In the data rows, zero lies at 4.5, halfway between 4 and 5.
Here is a table of points, one per row:
4 5 5 5 7 4 4 5 6 5 0 4 8 2 3 4 4 6 4 7 4 4 6 8 4 4 6 4 8 6 3 5 4 6 4 4 4 4 4 6 4 4 7 5
6 6 7 8 5 5 3 5 5 8 6 5 4 5 2 6 6 5 5 4 3 3 5 7 4 6 5 7 2 5 7 6 3 6 6 5 4 2 4 7 9 5 4 2
0 6 5 5 5 3 7 3 4 6 5 5 7 7 4 5 0 5 6 5 5 5 5 6 6 4 5 0 4 8 6 5 3 8 5 5 3 4 2 3 4 1 6 4
5 5 2 7 3 6 5 1 4 4 2 3 5 4 1 7 4 4 5 5 6 0 2 5 3 4 7 3 5 7 5 4 8 5 7 5 2 6 4 6 7 3 5 5
3 3 6 4 2 5 6 6 5 5 4 4 6 7 1 6 2 5 3 3 7 4 6 2 3 6 8 7 4 4 3 7 6 1 3 6 4 3 4 6 7 2 7 5
5 6 6 6 0 9 3 3 7 5 4 6 5 5 0 5 4 5 6 6 7 5 1 4 3 6 4 7 5 6 2 1 6 7 3 4 6 3 3 2 6 5 6 4
5 6 5 6 4 2 3 5 3 1 4 5 6 4 4 4 4 5 8 6 4 4 1 7 2 8 4 5 7 4 6 6 6 4 5 2 8 3 5 6 6 1 9 5
2 3 6 5 4 5 4 3 3 3 4 5 3 2 4 7 4 4 5 4 3 4 6 5 6 3 4 6 5 7 7 4 4 2 3 3 4 5 3 5 6 4 5 5
6 5 6 7 4 4 7 7 5 8 5 5 3 4 4 2 4 6 3 5 4 5 1 7 3 5 7 5 2 6 5 1 6 4 5 4 3 3 6 4 5 4 5 5
3 7 5 4 3 4 7 3 5 6 2 6 4 6 4 1 3 4 8 6 4 5 5 3 6 4 7 7 8 4 4 6 4 6 5 7 5 3 4 6 6 4 3 6
6 6 6 7 3 4 4 5 5 5 5 1 4 2 3 3 5 7 6 5 8 3 5 2 4 6 7 2 7 8 8 6 3 6 1 5 5 6 5 3 5 2 3 1
6 5 5 6 1 1 2 6 5 4 2 4 6 6 5 8 4 2 3 5 8 5 7 3 5 6 7 2 4 3 4 2 5 6 3 5 3 5 5 5 5 4 7 2
5 5 1 6 3 5 4 5 4 6 7 4 4 6 5 4 4 5 4 6 4 3 4 3 5 3 6 7 5 4 4 5 3 7 5 3 5 5 2 7 6 2 5 1
6 2 3 5 3 3 6 4 5 7 3 6 7 3 1 5 2 4 7 5 4 3 5 4 4 5 6 5 4 3 4 6 3 2 2 2 3 6 5 5 6 5 2 5
5 4 4 5 4 5 4 3 2 7 1 1 4 7 5 3 7 4 5 6 5 5 4 5 0 5 5 6 4 7 3 5 2 5 4 6 5 2 5 5 5 0 7 4
3 6 7 5 5 3 6 5 6 3 6 0 3 5 0 5 4 4 6 6 4 2 5 2 3 7 4 4 7 4 3 4 5 5 4 7 6 4 1 6 4 2 7 4
4 4 7 9 5 3 6 1 3 3 5 5 6 5 4 5 3 6 4 2 6 4 2 5 5 4 6 6 4 6 6 5 6 5 5 6 2 5 1 8 3 6 7 1
2 5 4 7 2 5 5 3 5 4 3 6 4 5 5 3 6 5 5 3 2 3 5 4 4 4 4 5 6 7 2 4 6 4 1 4 4 5 4 5 4 5 4 2
4 2 4 8 4 2 5 4 3 4 5 7 6 7 3 6 5 4 7 4 4 2 5 5 4 8 4 5 6 2 6 2 3 6 5 6 6 6 2 5 3 1 4 4
5 4 5 4 4 4 7 3 5 4 1 5 7 3 2 4 3 3 6 5 8 6 6 6 3 4 3 6 5 4 8 5 4 7 9 2 1 2 4 3 6 2 6 3
2 4 3 4 2 5 4 6 4 3 2 3 7 4 2 3 5 3 3 7 3 3 4 1 0 4 5 3 5 5 8 5 7 6 4 4 4 4 2 7 5 5 5 3
7 6 5 6 7 5 6 4 5 4 2 2 1 6 2 3 4 2 6 3 3 5 2 2 5 6 3 5 3 4 6 5 5 5 7 3 3 5 3 6 5 4 4 7
3 8 5 7 4 5 4 3 0 6 4 7 4 5 2 4 8 7 7 5 6 4 4 2 4 4 4 6 5 4 5 5 5 0 7 5 2 3 5 6 4 3 6 4
4 4 6 8 3 1 5 4 5 4 3 6 3 3 5 1 6 3 4 7 5 4 4 4 2 7 4 7 6 5 3 3 4 5 5 4 3 3 4 7 6 3 4 2
1 6 6 3 5 2 0 5 7 5 4 7 3 7 4 3 0 6 5 6 3 4 4 3 3 8 4 3 4 3 6 7 6 5 4 4 1 4 4 1 8 2 6 3
4 7 3 7 4 4 3 3 6 6 3 3 6 2 3 5 5 4 7 1 7 5 7 5 1 6 6 6 1 5 5 7 5 4 4 6 6 3 0 4 5 4 6 2
2 4 6 4 4 1 5 5 2 3 6 4 4 4 1 3 2 2 3 4 7 4 4 4 4 5 4 8 3 8 4 6 4 8 3 7 3 4 7 5 6 6 5 7
6 3 4 5 1 0 6 2 6 5 7 5 4 4 1 3 4 3 6 5 3 3 5 3 3 4 8 4 4 4 6 5 4 4 6 5 7 3 4 3 3 5 9 4
4 1 4 4 4 7 3 6 8 4 1 4 5 6 2 3 3 5 4 3 6 1 4 4 5 4 5 8 4 3 7 7 7 4 3 6 6 2 4 4 3 4 2 1
6 8 5 8 4 3 4 7 5 3 5 4 8 7 1 6 5 3 6 6 4 3 4 6 2 4 6 8 4 6 6 5 6 7 5 4 2 6 6 8 2 6 5 3
4 5 7 6 2 5 7 6 4 4 4 3 4 1 6 4 3 6 4 3 5 6 5 4 3 3 2 6 7 2 6 6 4 6 5 4 3 7 5 5 7 3 9 4
1 6 5 6 2 3 3 4 6 7 3 3 4 6 3 1 4 2 4 3 5 2 4 8 4 5 8 7 8 4 4 5 4 6 6 3 4 6 0 2 3 5 6 2
5 6 4 4 2 5 6 4 7 5 7 4 8 7 3 3 5 5 6 3 4 3 6 6 2 6 6 6 7 5 4 3 3 4 7 4 3 6 6 4 6 2 2 4
6 7 6 2 5 5 5 8 5 3 6 5 5 8 4 6 6 3 7 6 6 4 3 7 2 5 4 4 5 7 5 6 4 3 5 6 3 6 3 2 4 4 5 4
4 7 4 8 3 4 5 7 5 5 5 5 6 8 2 1 2 3 4 5 4 6 8 4 3 3 6 4 4 7 4 6 7 2 4 5 8 5 3 9 4 3 4 3
3 5 4 7 6 6 8 4 6 5 7 4 2 3 2 5 4 5 5 8 5 5 8 4 3 9 4 7 6 6 5 5 5 6 2 4 3 2 4 4 4 4 4 3
1 4 5 2 4 5 6 6 9 7 4 4 6 2 6 4 5 5 7 5 8 4 4 6 3 8 5 6 2 4 4 3 6 4 4 4 4 5 3 8 5 3 5 4
6 5 6 4 6 5 5 4 6 5 5 6 4 5 3 4 3 7 5 7 6 2 6 4 4 8 6 5 3 4 6 4 5 3 6 4 6 8 4 5 3 6 8 3
4 7 4 3 5 4 6 4 3 5 3 4 3 4 4 5 4 2 4 2 5 5 1 4 5 9 6 5 4 7 4 6 6 3 3 2 4 4 3 6 5 5 4 3
5 4 2 9 3 5 4 6 5 2 5 5 6 3 5 2 1 5 6 3 2 3 5 7 4 9 4 5 5 7 4 5 6 4 7 5 3 4 7 6 6 3 5 3
3 7 6 8 1 1 4 5 6 5 3 5 9 3 5 7 3 5 4 9 4 3 2 3 5 5 6 8 3 9 6 6 3 4 4 5 5 3 2 3 6 5 5 6
6 8 5 5 5 2 4 7 3 6 4 5 5 3 4 6 2 5 6 2 4 4 8 3 3 5 4 9 7 6 8 1 7 5 1 6 4 4 3 4 4 4 4 5
3 6 4 5 3 5 5 6 2 6 5 2 3 5 4 7 3 5 4 4 4 4 4 7 4 5 7 4 8 4 5 6 4 5 7 2 7 1 5 8 4 7 6 3
5 4 5 6 4 3 3 6 3 4 5 2 6 0 2 5 5 4 4 6 6 4 4 5 5 6 7 4 5 3 1 5 6 4 8 8 2 3 2 6 4 2 1 5
4 5 9 6 4 3 2 3 5 5 4 3 8 6 3 3 4 5 7 3 1 4 5 4 3 7 4 5 3 5 4 6 1 5 6 5 1 5 4 9 4 5 5 2
6 5 6 8 3 7 4 2 1 3 5 3 4 5 4 4 2 2 4 7 5 4 6 8 3 4 4 4 3 4 7 3 6 6 5 5 4 5 3 4 4 3 3 5
2 5 5 7 5 5 3 6 5 5 2 8 5 3 1 4 4 5 3 3 3 5 6 5 2 6 6 5 6 6 6 5 3 4 5 4 5 6 5 5 5 4 7 5
6 3 6 5 3 3 7 6 6 5 5 4 5 3 1 4 5 5 6 6 2 5 5 8 4 3 4 7 6 4 4 5 7 1 5 7 4 7 1 7 7 4 5 5
5 6 5 6 2 3 5 3 1 7 4 2 5 7 4 5 3 3 6 6 5 4 6 8 4 9 0 3 6 6 5 5 6 3 7 6 6 5 4 4 8 9 5 2
4 2 2 6 4 4 2 4 4 4 5 5 2 4 5 2 5 6 9 6 7 2 7 7 0 5 7 4 5 5 2 9 7 6 4 7 1 4 2 6 4 8 4 6
5 3 5 6 4 8 5 8 4 5 7 5 6 2 5 5 4 1 6 3 3 0 5 3 4 5 3 4 5 8 4 7 2 5 6 7 3 4 2 3 4 5 8 4
6 5 4 5 4 6 5 3 3 6 1 2 5 3 3 4 4 6 4 5 3 4 8 4 3 8 6 9 5 6 4 5 4 4 6 4 4 7 2 2 4 4 5 6
6 6 6 6 4 3 6 3 7 4 2 8 5 4 5 4 4 3 2 4 5 5 5 5 1 7 5 4 5 7 6 5 4 3 7 8 6 6 3 6 4 5 3 3
7 9 4 7 1 3 5 3 8 4 4 3 5 2 3 4 2 4 5 2 4 3 5 5 2 4 5 3 5 3 2 6 5 5 4 5 4 4 5 5 4 6 7 5
2 6 5 3 4 4 3 1 5 5 7 5 6 3 4 7 5 5 2 4 4 6 3 4 2 5 3 6 5 4 3 6 5 5 7 6 5 6 8 3 2 3 3 2
3 5 7 7 3 3 8 5 2 5 4 3 6 7 2 3 2 6 3 6 2 1 5 5 1 5 5 5 4 3 4 4 5 2 3 3 0 4 4 3 4 6 4 3
5 9 5 5 2 4 5 7 4 3 3 5 3 3 3 2 5 6 5 6 5 3 5 5 6 4 2 4 1 5 1 5 3 4 6 2 4 4 3 5 4 4 4 3
3 6 7 7 5 5 4 5 2 5 5 5 8 2 1 0 5 3 5 4 6 5 3 6 3 5 6 4 5 3 5 5 6 7 2 6 7 3 4 3 7 3 4 5
4 5 5 4 2 3 3 5 6 6 2 3 5 5 4 5 4 6 5 4 3 4 3 3 4 9 3 6 4 5 5 3 8 9 5 7 4 4 5 5 2 4 5 7
6 5 6 4 3 4 3 1 4 6 7 5 5 4 3 3 3 6 2 5 6 2 5 8 3 7 3 7 5 6 6 9 7 5 3 3 4 5 2 7 2 1 4 6
6 2 5 4 2 4 4 4 5 7 5 5 6 2 0 5 4 6 7 5 4 7 4 6 3 4 5 3 6 7 4 4 4 6 3 3 3 4 2 5 3 5 4 1
3 4 5 8 4 3 5 4 5 6 6 2 6 4 4 3 3 5 5 5 4 3 3 4 0 5 3 6 3 7 5 4 6 6 5 1 4 5 3 6 5 4 5 4
3 4 5 5 5 6 2 3 4 4 5 4 4 5 3 6 1 4 5 7 5 6 5 5 2 5 6 4 5 6 3 4 4 7 6 3 6 7 2 8 4 4 4 7
3 5 6 7 2 2 6 6 5 8 3 5 2 3 1 5 4 2 7 6 5 4 3 6 3 5 8 5 5 7 5 7 7 4 6 5 0 6 4 6 4 0 6 1
4 3 6 9 3 3 4 4 7 7 3 2 3 7 3 4 7 4 5 5 7 7 4 5 5 5 2 5 6 6 5 8 6 2 4 6 5 4 5 3 3 6 5 6
3 5 6 7 2 4 5 7 3 7 4 5 7 4 2 4 3 4 6 5 8 4 3 4 2 7 6 6 5 6 5 8 4 4 8 1 6 8 4 4 3 5 3 4
4 4 0 6 5 1 4 7 3 5 5 5 5 6 3 3 4 8 3 3 6 7 4 5 3 4 4 5 4 7 4 5 4 5 5 4 3 6 2 3 5 4 7 4
1 5 4 8 6 4 5 4 4 5 4 2 5 3 5 6 1 4 9 6 5 4 4 6 3 3 6 5 3 4 3 5 5 2 6 5 4 4 6 3 5 2 5 4
5 4 7 6 5 1 3 4 5 5 6 0 4 5 4 2 5 5 5 2 7 3 7 3 5 6 6 5 6 8 5 3 7 3 8 2 3 2 4 4 5 3 5 4
5 5 4 7 4 4 3 5 7 7 6 5 5 3 6 3 1 2 5 5 7 5 4 3 2 5 3 4 8 5 6 3 1 1 5 3 1 2 3 6 5 5 6 7
2 5 6 5 1 4 4 5 5 6 3 5 4 3 4 3 6 5 6 4 3 2 9 5 3 5 5 4 3 8 6 3 5 5 4 2 6 5 6 5 4 3 5 7
5 5 6 7 6 3 5 3 6 6 4 7 6 6 4 5 7 3 4 3 7 0 5 3 3 4 4 3 5 3 2 7 8 6 4 1 4 5 3 3 6 3 4 5
3 5 6 5 1 4 6 5 6 1 6 4 4 6 4 5 4 7 5 3 6 4 5 5 1 5 7 4 5 5 7 5 3 5 6 4 4 4 2 5 6 6 2 5
6 4 8 5 3 4 4 6 4 5 2 6 3 6 4 5 1 6 6 4 5 3 6 5 0 5 4 6 5 6 2 7 2 4 4 5 8 2 3 4 2 4 5 2
3 5 5 7 3 2 6 6 6 6 4 4 3 5 0 6 3 7 3 4 4 1 3 6 2 5 2 2 7 4 5 5 3 6 7 5 5 4 3 6 6 3 3 5
3 7 5 5 6 2 3 4 5 5 4 2 4 4 1 3 1 4 6 4 7 0 3 5 2 2 3 7 4 6 5 2 2 2 5 4 6 6 7 6 6 6 5 1
3 7 3 6 3 5 3 5 5 5 5 3 6 5 1 2 6 4 4 5 6 4 5 7 5 7 5 4 4 3 7 4 1 3 3 6 3 5 4 5 4 4 7 7
These points spread out most along one direction. Take the direction at right angles to it along which they spread out most. Then take the direction at right angles to both along which they spread out most. Go by this last direction. How far along it is each point below, from 0 to 99? 50 is the average, and the first point above lies past it. One standard deviation of the points above along it is 16.
3 8 5 7 4 5 4 3 0 6 4 7 4 5 2 4 8 7 7 5 6 4 4 2 4 4 4 6 5 4 5 5 5 0 7 5 2 3 5 6 4 3 6 4 -> 47
5 4 5 4 4 4 7 3 5 4 1 5 7 3 2 4 3 3 6 5 8 6 6 6 3 4 3 6 5 4 8 5 4 7 9 2 1 2 4 3 6 2 6 3 -> 83
6 6 7 8 5 5 3 5 5 8 6 5 4 5 2 6 6 5 5 4 3 3 5 7 4 6 5 7 2 5 7 6 3 6 6 5 4 2 4 7 9 5 4 2 -> 35
5 6 6 6 0 9 3 3 7 5 4 6 5 5 0 5 4 5 6 6 7 5 1 4 3 6 4 7 5 6 2 1 6 7 3 4 6 3 3 2 6 5 6 4 -> 58
3 6 7 5 5 3 6 5 6 3 6 0 3 5 0 5 4 4 6 6 4 2 5 2 3 7 4 4 7 4 3 4 5 5 4 7 6 4 1 6 4 2 7 4 -> 56
5 5 6 7 6 3 5 3 6 6 4 7 6 6 4 5 7 3 4 3 7 0 5 3 3 4 4 3 5 3 2 7 8 6 4 1 4 5 3 3 6 3 4 5 -> 67
6 5 6 4 6 5 5 4 6 5 5 6 4 5 3 4 3 7 5 7 6 2 6 4 4 8 6 5 3 4 6 4 5 3 6 4 6 8 4 5 3 6 8 3 -> 29
1 6 6 3 5 2 0 5 7 5 4 7 3 7 4 3 0 6 5 6 3 4 4 3 3 8 4 3 4 3 6 7 6 5 4 4 1 4 4 1 8 2 6 3 -> 59
4 3 6 9 3 3 4 4 7 7 3 2 3 7 3 4 7 4 5 5 7 7 4 5 5 5 2 5 6 6 5 8 6 2 4 6 5 4 5 3 3 6 5 6 -> 44
3 5 7 7 3 3 8 5 2 5 4 3 6 7 2 3 2 6 3 6 2 1 5 5 1 5 5 5 4 3 4 4 5 2 3 3 0 4 4 3 4 6 4 3 -> 30
2 3 6 5 4 5 4 3 3 3 4 5 3 2 4 7 4 4 5 4 3 4 6 5 6 3 4 6 5 7 7 4 4 2 3 3 4 5 3 5 6 4 5 5 -> 46
1 5 4 8 6 4 5 4 4 5 4 2 5 3 5 6 1 4 9 6 5 4 4 6 3 3 6 5 3 4 3 5 5 2 6 5 4 4 6 3 5 2 5 4 -> 67
2 5 4 7 2 5 5 3 5 4 3 6 4 5 5 3 6 5 5 3 2 3 5 4 4 4 4 5 6 7 2 4 6 4 1 4 4 5 4 5 4 5 4 2 -> 32
6 8 5 8 4 3 4 7 5 3 5 4 8 7 1 6 5 3 6 6 4 3 4 6 2 4 6 8 4 6 6 5 6 7 5 4 2 6 6 8 2 6 5 3 -> 38
4 4 6 8 3 1 5 4 5 4 3 6 3 3 5 1 6 3 4 7 5 4 4 4 2 7 4 7 6 5 3 3 4 5 5 4 3 3 4 7 6 3 4 2 -> 52
6 2 3 5 3 3 6 4 5 7 3 6 7 3 1 5 2 4 7 5 4 3 5 4 4 5 6 5 4 3 4 6 3 2 2 2 3 6 5 5 6 5 2 5 -> 40
